Each path below is one point turned by a fixed rotation once a step. After each direction that follows a path, write how fast that rotation turns it, in degrees each step (0 if it stays still).
Each turn is a multiple of 5 degrees from 10 to 175, or 0.
Each row of a path follows its step; steps can be skipped.
path 1
step 0: [ 23  -4  -5  13  28   3  17 -11 -26  -9  30 -24 -50  -7 -23  15  16 -25
   9  22  22  14 -16 -12  -9  -3  -2  27 -12  -3   2   5  28   0  21 -23
   6 -16   5  15  -8]
step 1: [ 23  -4  23  -8  -9 -23   7  -6  -6   8   4  36 -37   7  15 -23  -5  27
 -12 -23  -9  28   3 -29  11  21 -21  14  -9  10 -27  41  19   1 -29   2
  -2 -10   5  -2  -9]
step 2: [  5 -18  37  17 -11  12  48   4  23 -27  19  -6  11   3 -23  36  17  11
   5  -4 -32 -18   3 -15 -15 -13 -20  28  26   9   2   3  12 -17 -10  -5
  13  -5   4 -17   2]
step 3: [ 18  14 -20  23   2 -13   6  22 -14   3   5  -9 -16   4  19   1   1   0
 -22  -9 -11   5 -19   2  11 -55   4  45 -12  -4 -17  -8 -19  25 -28   9
  23 -33  -5  -1  10]
step 4: [-16 -16 -18  -1 -52 -18  46   4  -1  -7 -41  18  12  27 -12  11  19   9
  -4  12   7   9   9   6   7   7 -17 -12 -22   7 -14   3  19  13 -12  17
  20  -9   4  18  19]
step 5: [-10   7 -15   7   4  25  14 -46  -4 -12  36  -2  -3  13 -29 -14  10   7
 -13  32  -7 -23 -19 -31 -12 -23  19  10 -22  -1   3 -20   2   8 -23  13
   6  23  -1  15  22]
step 6: [ 22   9  -9  28 -21   4  12   2 -25  22  12  14 -18  -5  -1 -20  16   7
  31 -25  24   8 -45   0 -13  26  -4  -1 -16  -2 -14  -2 -10  -1   4  18
  24 -12 -31  30 -10]
step 7: [-12 -14  27 -22 -11  -7 -11  15 -13 -25  -6  10 -33   6 -22  20   2  16
  34  -4   0 -13  19 -38  -6 -11 -13   5 -13   1 -26   3  -1 -36 -11   2
   5  33   3  31   8]
step 8: [ 12 -10  13   0  -3  -7   8  12  29  16  -1 -11   9 -19 -15 -25  36  11
 -16 -35 -17 -36 -28 -23  -5 -11  29  15  -4   2  -7  -1 -32  -9 -37 -16
 -11   4 -15  -3 -16]
step 9: [ 14 -27 -16  16 -27  30   2  40  10 -13 -25  21   8   1  14  11  12 -17
   9  -6  28   1 -10  15  -4 -34 -15  11   2 -40 -10  -8 -17  -6  -1 -14
  23   9  25  18 -12]
step 10: [-12  10 -25   5   6  20   1 -10   4   8 -44  -1   0   6  22  10  10  -7
 -11   0 -12 -16  40 -40   9  -3  13  -4 -25  -2 -12 -10   6  27 -34 -17
 -15  15 -17  37   6]
Directions:
[  0   0  14   7   1  -5   0  -1  -8  -8  -6   0  -7   1   5   5   0   4
  -1  10  -8  -1  -9   4  -1   0   4  -6   4  -2   6 -10   0   1   2 -11
   4   6  14   7   3]
155
[  7   4  -1   5  -1  -2  -3   2   3   1 -11  -3  17  -2   3   2  12  -5
  -8   0  -8   3   7   7  -1 -14 -11   3  -2   4  -2  -2  -4   4  -2   4
  -2   5   7   2   2]
60
[ 12   9   1  -3   1  -9   2   2  -5  -4   2   0   5 -12   4  -8   1  -4
  -5   4   1   5  -5   1   2  -4   7  -6  -8 -15   3   8  -2  -4  -1   0
  12  -6  -4  -2  -6]
135
[ -8  -2   3   3   0  14  -1   1   2   1  13   8  15  -1  -2  -4   2   5
  -5  -1  -7  -6 -16   4  -8  -3  -2   4   2  -5   9   1   4  -1   0  -2
  -1   1   0  -5  -4]
115
[  6   2  -1 -16  -9   2  -6   1  -6   1  -3   1  -4  -7   4   5  11  -1
   2   6   7  -8  -4   2   1   6   1   9   3  -1   9  -1  -7  -1  -3   3
  -8  12  -2   3 -10]
35
[ -8  -1  -1  -9   9  -8   3   0   5  -1  -4   0  -3   3 -14  -8   9  -4
  -5  -4   8   4 -11   8   9  -1  -2   1  -2  -1   0   9   3   2  -3  -8
  -2   8   7  -2   7]
95
path 2
step 0: [  3 -35 -24  -7   9  -7  -9   2 -10   3 -14   0   2  -5 -43 -11  -9 -20
  15 -15  20 -30  21 -26   3  20 -26  22  12  -3  19 -35   7   2  -1   2
 -11 -12  21 -27  -9]
step 1: [ 37   1 -20 -17  -2   7   2 -22 -13  13   7 -13  33 -14   8 -31  12 -15
  21 -28  -6  -9   8  16 -27  46  -4  -5   0  -3  14  18   8  29   3   7
   4 -20 -19   9  -1]
step 2: [  2 -12  -3 -42  -5   2  -4   0  37 -13  -5   3 -14 -22  22 -26 -14   6
  46  21 -37 -12  17  11 -14  -7   1  -5 -24   5   2  -5   0  11  10  -3
  -5 -16  32 -11   1]
step 3: [  7  -8   6   7 -28   8  -5  16  12   5  12   1  25 -10 -10  -8 -16 -36
   4   0 -21 -15  40   0  10 -26  21   3  -7  38  20   4 -10 -14  19 -11
  23  -5 -16  23 -30]
step 4: [-18   5 -15  -3  -1   1 -15  23  14  22  22 -13  -2  19 -23  -9 -22 -38
   0  15   7 -32  -5   5 -17  20 -21  -3  27 -11  26 -26   2 -23  18   1
 -15  -8  28  -5 -22]
step 5: [ 11  12  -2 -19 -10   5  22   7 -24   1   2   4  41  -9  22 -19 -15 -12
   0  13   9  -8  -8   7 -45  36   5  12  15  12  28   4   1  -4 -35  14
  22  -9 -11 -18 -12]
step 6: [ -7   6 -38 -37   1 -12   6  -9  26 -10 -21  -4   6  -5  -2 -12  -7  -2
  36  58  18 -10  10  25  -5 -10  -8  -2 -10  16 -14  10  18   0  -2  29
   7  -2   9   8   8]
step 7: [ -5  -5 -16   6  -9 -21   4 -11  18  25  -7  17  22  -4   6   4 -29 -16
  28 -27  11   2  27  -3 -12 -13  35  27  -7  40 -17 -11  -2 -32   4   4
 -12  -5 -15  21 -15]
step 8: [-25  21  -1   3 -17 -16 -21 -15  23 -21  24 -11  -3   8  -7 -28   6 -31
  -1   3  12   0 -15  20  -6  30  26   4  21 -11 -10 -36   0 -14  31   6
  -9 -18   6  15 -19]
step 9: [  0  11  34   1  -5  -6  10   0  29   1  -8  19  20 -21  14 -18 -13 -15
 -28  21   2 -10 -21  -5 -39  24   5   2 -24  -2  -7   0 -15  -7 -26  11
  -5   3 -10 -27 -40]
step 10: [-15   7  -9  -4 -13 -20  19 -10  25 -18 -29 -15   5 -35 -37  -1  17 -26
  -6  41  39 -11  14   2   2 -16 -10  27  -3   7   7   4  -1  10 -15  -4
  12  -8   5  -9  12]
Directions:
[-15  -4   0  -2  -8   3  -2  -6  -4  -6   2   2   9   1  -7  -7  14  -4
  -1  -5  -1  -2  -1   6   0  -6   1   1   5  -5   2   5   2   4  -3   1
  15   2  -6  11   3]
155
[ -3   2   1  -4   1   1  11   8  -7  -2  10  -1   4  -2  -5   4  -1  -6
  -9   7  11 -11  -3 -11  -4  -5  -8  -2   1  -7   2  -2   9   3  -3  -2
  -1  -1 -10 -11   1]
70
[ 10   5   1  -9  -1  13  -7   7  -1   5   0   5  -3  -2   5   4  -1 -10
   2  -2  -5  -3  -9   7   2 -11 -12   1   8   5   6   0  -5   0  -1  -7
   4 -10   1   3   4]
35
[  3   4  -6  -7  -6  -9   0   2  -1   5  14  -2   4   2  -5   3  -7  -3
  -2 -13  -1  11  -4  -1   0  12   0  -3   9 -14  -4  -1  -4   2  -5  -2
  -1  -7   5   2   1]
100
[  0  -2  -5  -2  -2  -1   8   6   5   0  -1   2   6   3   7   4  -2   4
  -1   8  15   4 -10   9  -7  -4   8  -4   6   3  -3  -8   5 -10  -2  -3
   2   3   3  13  -9]
25
[  3 -11  12  11  -2   5   5   0  -8   1   0   2   0   8   0  -4   0 -10
   5   5  -4  -2 -10  10   0  16   0   1  -2  -2  -4  -7   6   0  -4   2
  -7  -4  -2   2   8]
95
path 3
step 0: [-11 -12  20  19   0   8  10  16 -26  12  13  28   8   7  -5 -26  -1  -1
  31 -23  12   2 -10  -2   0   3  -3 -18  -9  11   9  16  31 -19  16 -13
 -35  25   5   7 -40]
step 1: [-18  17  22  11   0  24   7  56  -6  19  15  -6  20   6  15  10  -1   3
  17  -9  14 -11 -21   2  13 -11  -2   0 -12  12 -28  -8  38   6  16 -10
  21   5  -7   4 -22]
step 2: [  4  -9  29  18 -28  23   0  49   0 -23  -9  -5  36  -9  -9  -1  -2  -6
   3  17 -10  18  10  16  -4 -20  10  -6 -27  15 -13  13   9   5   6   1
   1  41   7 -19   0]
step 3: [  6 -37  22  18  -9   0 -20  30 -27  10 -13  -4  14  27   0 -18   1 -24
   5  11  15 -18   8   5   8  -4  12  -9   1  13  -1  23  -1   1 -25   1
  -2  17 -27 -14 -43]
step 4: [-20   2  27  18 -23  18 -23  44 -32 -11   7  16  -7  24  11 -16   3  -4
  11 -16  11  10   9  10 -21 -10 -22  23   8  18  15   0  20  16 -15 -12
  10 -21  -9   0 -13]
step 5: [ 10   8  25  24   3  21  -7  48  -8 -12  25 -18   5  -4   7 -29 -11  12
  21   4  26   9  13  10  -3  34 -14  21 -18  -2  18  23   1 -11  16  -6
 -11  16   5  -4  -8]
step 6: [ -1  -6  40  11   8  11   3  34 -16   9 -10 -35  -3  17   1   5   3  -4
  16 -16 -19  -9 -12 -14  -2  -4 -23  12 -23  -1  -8  18  -8  12  28  -2
 -22  27 -31   7 -28]
step 7: [ -4  -1  30 -11  -3  11 -26  33 -13  15   9  -2  52   7   8  -4  -8   4
  20 -24 -23  -2  -4  24 -26 -12 -10 -10 -15  29 -17  24  -5   8  -7  -5
 -16  -9  -8   7  -4]
step 8: [ 10  -9   4   0   0   5  -9  51   5   0  -6 -42  34  -6   3 -27   3 -16
 -10 -23  10 -15  24  16   0  12  -9   5   4  13   0  16  20  22 -17 -19
  16  14 -18  -9  11]
step 9: [ 34 -27  42  -8 -13  14  -9  19 -28 -13 -10   3   4 -18   0 -19  13  -8
   7 -28  -1   1  23 -10 -22  -2   2  14   2   4  30  -7  11  11   0 -15
 -16  21 -32  -6  -9]
step 10: [ 19  -9  34   1  11  -9  -6  20 -24  12  18   4  20   2   4 -21   5   0
  28 -10   0  -4 -37   6 -19  36 -11   5 -19   4  24   4  31  -2  -2  -4
   7 -22 -28  -4 -19]
Directions:
[ -3  -3  -2  -4  11  -1  -3   1   0  11  -4   7   8   3   4 -11  -4  13
  -5   2  -1   7   1  -6  -8  -8  -6   8  -2  -4  -3   0   5   0   1   4
  15  -6   5   2  -4]
115
[  1   5  -1  -7  -8  -9  -3   2  -8  15   0   4  -7  -6  -2  -1  -8  -3
  10  -4   7  -3  -2  -1  -2 -11   5   5   1  -4  -3 -11 -11   7   2  -3
  -1   3  -7   0  -6]
125
[ 12   4   9  -1   7  11   9   5   6  -6   1   3  -7 -16   7   4  -3   5
   7   7   4  -1 -11 -10  -1   0  -1   4  -1   2   1  -3   3   1   3   7
   2   0  -4   0  -1]
85
[  2   7  -3   5   2   3  -6  -1   3   5  -4  -3   0  -5  -9 -18  -4 -12
  -2   5   7  -1 -10  -6  -5   6  -4 -15   3  -4  -2   7  -1   5   2   1
  -2   1   6  -2  -2]
140
[  6  -4   0  -7  -2   3  -6  16   0  -5   2  -4   4   6  -8   4   3   2
  15  -9   2   7   3  -3  -4   1  -5  -8  -3  -2   3   5   6   2  -1  -3
   6   5  -1  -4 -13]
0
[  9  -8 -10   4   1 -11   6  -1   0   4   3   0   2  -1  -5   0  -8   6
   9   3   5  -9  -5   8   2   0  -7   9  -6   4   1   9   7   1  -8   3
  -8   4   9  -8   3]
145
[ -1 -12   0   1  -8  -1   4   1  -2   1  -4  -3  -6   0   0  -2   2  -2
   6   6   1   7   7  -5  -5 -13  -9  -8  -4   6   3  -3   5   7  12   1
  -7  -9   4   3  14]
155
path 4
step 0: [ -9 -15   7  14   8  -9  10  20  -9 -12  -9  -9 -24  27 -20  14 -42   4
 -18   1  33 -10 -27   0  12  21 -19 -38  23   2  -5  30   1  18  11  14
  -2  -1 -11   8   8]
step 1: [  8   3  12  -5  -2   5  29  18 -18  24   2  -6   1  -4 -24 -50  -1  24
  25 -19  -5  18  -6  -5  -1   6  -7   4  -6  -3   7  38  21 -21   8  -1
   6  20  18 -32  19]
step 2: [-10  27 -27  11 -19 -14   7  -6   7 -12   1  19  15  43 -17  14  24  41
 -14  25  -9  -2 -11 -24  13  -2 -13   4   2  22  13  29 -24  -2  -6  -9
  12 -17   5  -4   6]
step 3: [  9 -41  -4   0   2  19   6  21   2  -9   4  16 -19   3 -11 -13 -28  19
 -20  -7  17 -18 -18  -1  -9 -17  27 -26  -2   1  19  19 -15  -8  18  28
  18  -6   9  31  27]
step 4: [-29  17   6  -8 -28  29  20  34  -2 -11  17   2 -27  10   8 -17  -1   5
  25 -10  -9  21 -25  -6  -8   6 -20  10 -38  21   4  12   4  11  -4   9
 -17   9  23 -19   8]
step 5: [-17   6  -8  43  10 -12  -9 -19   2   3  -7  30  16  13  -9   6 -23  17
  -8  13  17   9 -38 -19  13  30 -37 -26   9   0  13  26  -8   5  -1  12
  -9   8   5   3  -2]
step 6: [  1  -4  -2  -4  -7  13  23  20 -39   1  -1   8  -1 -10 -24 -44   0 -13
  -8   0   1   3  -3  -9 -21  -1   7  -7  27   5  15  42   0  -4  22  24
  37  12 -15  -7  19]
step 7: [-15  18  -9  12 -39  -7  18  21  10  15  14  22  -2  48 -14  -1  12  29
 -12   5 -13   1  10  10  22   0  -7   8 -33  19 -19  10  11   9 -10  20
  19   1  18 -14   7]
step 8: [  0 -11  -2   4  12 -12  -4   6   9  -3  17  19   6   3  13 -16 -17  44
   0   9  34 -15 -12 -20  -8  23  -6 -13  -4   8  46  10   3  -8  -2  20
   6 -11  14  49  14]
step 9: [-18   8 -24   8  -8  40  20  30  -4  -8 -10   1 -31 -17 -19 -33  17   6
  -2  -3   6   1 -35  17 -31  11  -8  16 -16   1  12  15 -19  20  18  10
   1   2 -13 -11  -5]
step 10: [  6  10  -6  31  -3  -5  -9 -11 -13  -4  12  11  -3  20 -23  -5 -36   0
  -7  12  -9   9  -4  20  46  -1 -46  -9 -24  16   5  24  -4  24   2  23
  -1  10  15  -2   7]
Directions:
[  1   6 -10  -7  -7  -1 -10   4  -4  -8  -8   0   5 -12  -5   0   3   5
  13  -4   6   3   5  -2  -7   0   6  -4  -9   4 -10   4   4  -2   6   7
  -5   1  -4  -4   4]
140
[  8   3   4   5   3  -1  -5   9  -4   8 -10   6  -5   5   5  -1   2  -4
   3   8   4  11   9   0   2   0 -10  -2   8   0 -10  10   3 -13   0  -4
   7  -3  -4  -3  -2]
70
[ -8   3   9  -2   4   5   4   5   6   0  -3   1 -12  -9   3   0  -2   4
  -3  -7   9   4  -1  -3  -3   7 -12  -5  -3   3  -6 -12  -1   1   0  -1
  -7 -13   0   7   5]
80
[ -1  -1   2  -2   5  -7 -10   8   8   0  -4   4   8  -2   1  -8   8   4
   1   4  -4   7  -7 -16   8   6   1   7   2  -2   0  -5  -7   5   0  -6
  -1  11  -4   8   4]
115
[  4  -5   6 -11  -2  -3   1   6  -2  -3   6   4 -11   9  -7  -5 -10  -6
   4   3  -3   3   4   3   9  -6   4  -4  -4  -6 -13  -2   3  16   1   2
   0   2  -1   4   4]
110
path 5
step 0: [  9 -27  42   6 -30   7  11  24 -23 -33  20   2  26  -1  -1 -14   1   4
 -12  27 -36  -6 -15   8 -18  12   9  -2   8 -15   3  16  36 -30  25   8
   2 -22 -17  14 -15]
step 1: [  3 -12   4  -3 -24   3   5   0 -30  10  14 -14  23 -14 -25  11  14  15
 -31  29  -2  44  -6   0 -25   8  24  -3  26 -12 -11  50  17 -15  25  10
  20 -22   0   3 -16]
step 2: [-20 -27  13 -16 -21  37  15 -15 -14  -3  22 -24  26 -35   3   1  12 -10
   4  15 -26   0  14   0 -34  27  24  19  31  -4  -1  15   7 -11  15 -23
  12 -29  -9  17  -7]
step 3: [-11 -50   9  20   5  23 -22  14 -11   9  -2 -15   1   1  -8  14   8  31
  20  13 -28  28  16  -6 -42  14  37   8  27 -13 -21  23  -3 -10  17 -12
   6 -10  -7  -3 -25]
step 4: [ -2 -12  -8  -5   0  17 -11   4   6   1 -11  -6  29 -31   4   4  -2  29
  28  -5  -3  -3  24  -6 -32  27  14  23 -17  -3 -25  42  35 -19  24 -18
  -8 -33 -22  14 -16]
step 5: [  8 -33 -15   7  25  11 -21  22 -33   4 -18  -4  45  -9   3   2  14   5
   6  21   0   1  28  12 -27  13  16   4 -18 -15  -4  -5  -5  -3  44 -13
  18 -22 -34 -14 -21]
step 6: [ 22 -17 -51 -12   7 -10  -6  14 -19  21   1 -11  25   0   7 -31  14   5
   1   6  -7  -7  33   2 -19  22  22  16  15 -12 -10  32  16 -32  11 -26
   1  10 -38  14  -2]
step 7: [  1  -6   8 -11  -1  -8  -7  24 -15  26  -9  -7  24  10   3 -45   8  10
  30  26 -40 -16  21  17 -11   7  21  24  -6  12  -1   7  -1 -32  26  16
  32 -11 -36  -9   5]
step 8: [-16 -36  -2 -23   1   0 -18   6 -10  36   1  -4  14  19  -8 -31   3   4
 -16   2   0   6  40   7  -5  11  -7   4   1   1  11  45  33 -32  16  27
  19  10 -25 -18 -20]
step 9: [ -5 -16   5 -27  -9 -10  18   9  26   2   7 -16  29  -1  -2  -5  -6  -3
  -9  -1  -4 -15  43 -12   5  32  23  23  14   9  17  21 -12 -30  42  17
  34  -7 -23 -26  -3]
step 10: [ -7 -61   4 -30  -3   1   2  -6  16  -3   6 -30   8  20 -20  -1   0   9
  12   5 -16  10  12   1  -7  29  16 -12  -7 -31  12  11   6 -27  32  13
  10  37 -28 -19  13]
Directions:
[  1  -1  -1   1  -3  -1   8   0   0   2  -4  -9   8  -1  11   1   4 -14
  -6  -7   0   7   6  -6  -5   3   1  -2   6  -4   7  -3 -19  -1  -4  -8
  -2   8  -3   3  -2]
100
[  5  -6  -6   1   8   4  -7   2   0  11  -2   0   1   0   5  -2   5   0
   7 -10   6 -10   4   0   2   4   2   4  -6   8   5   4  -3  -4   7   8
  14  12   0   4   7]
20
[  1  -2  -9   9   9  -4  -4 -10   0   6  -2   5  -4  -5   7   1  -8  -6
   9   1   5   2  -5  -3  -8  -3   3   8  -2   1  -8  -6   0   8   4  -3
  -7  -3 -14   2  -6]
40
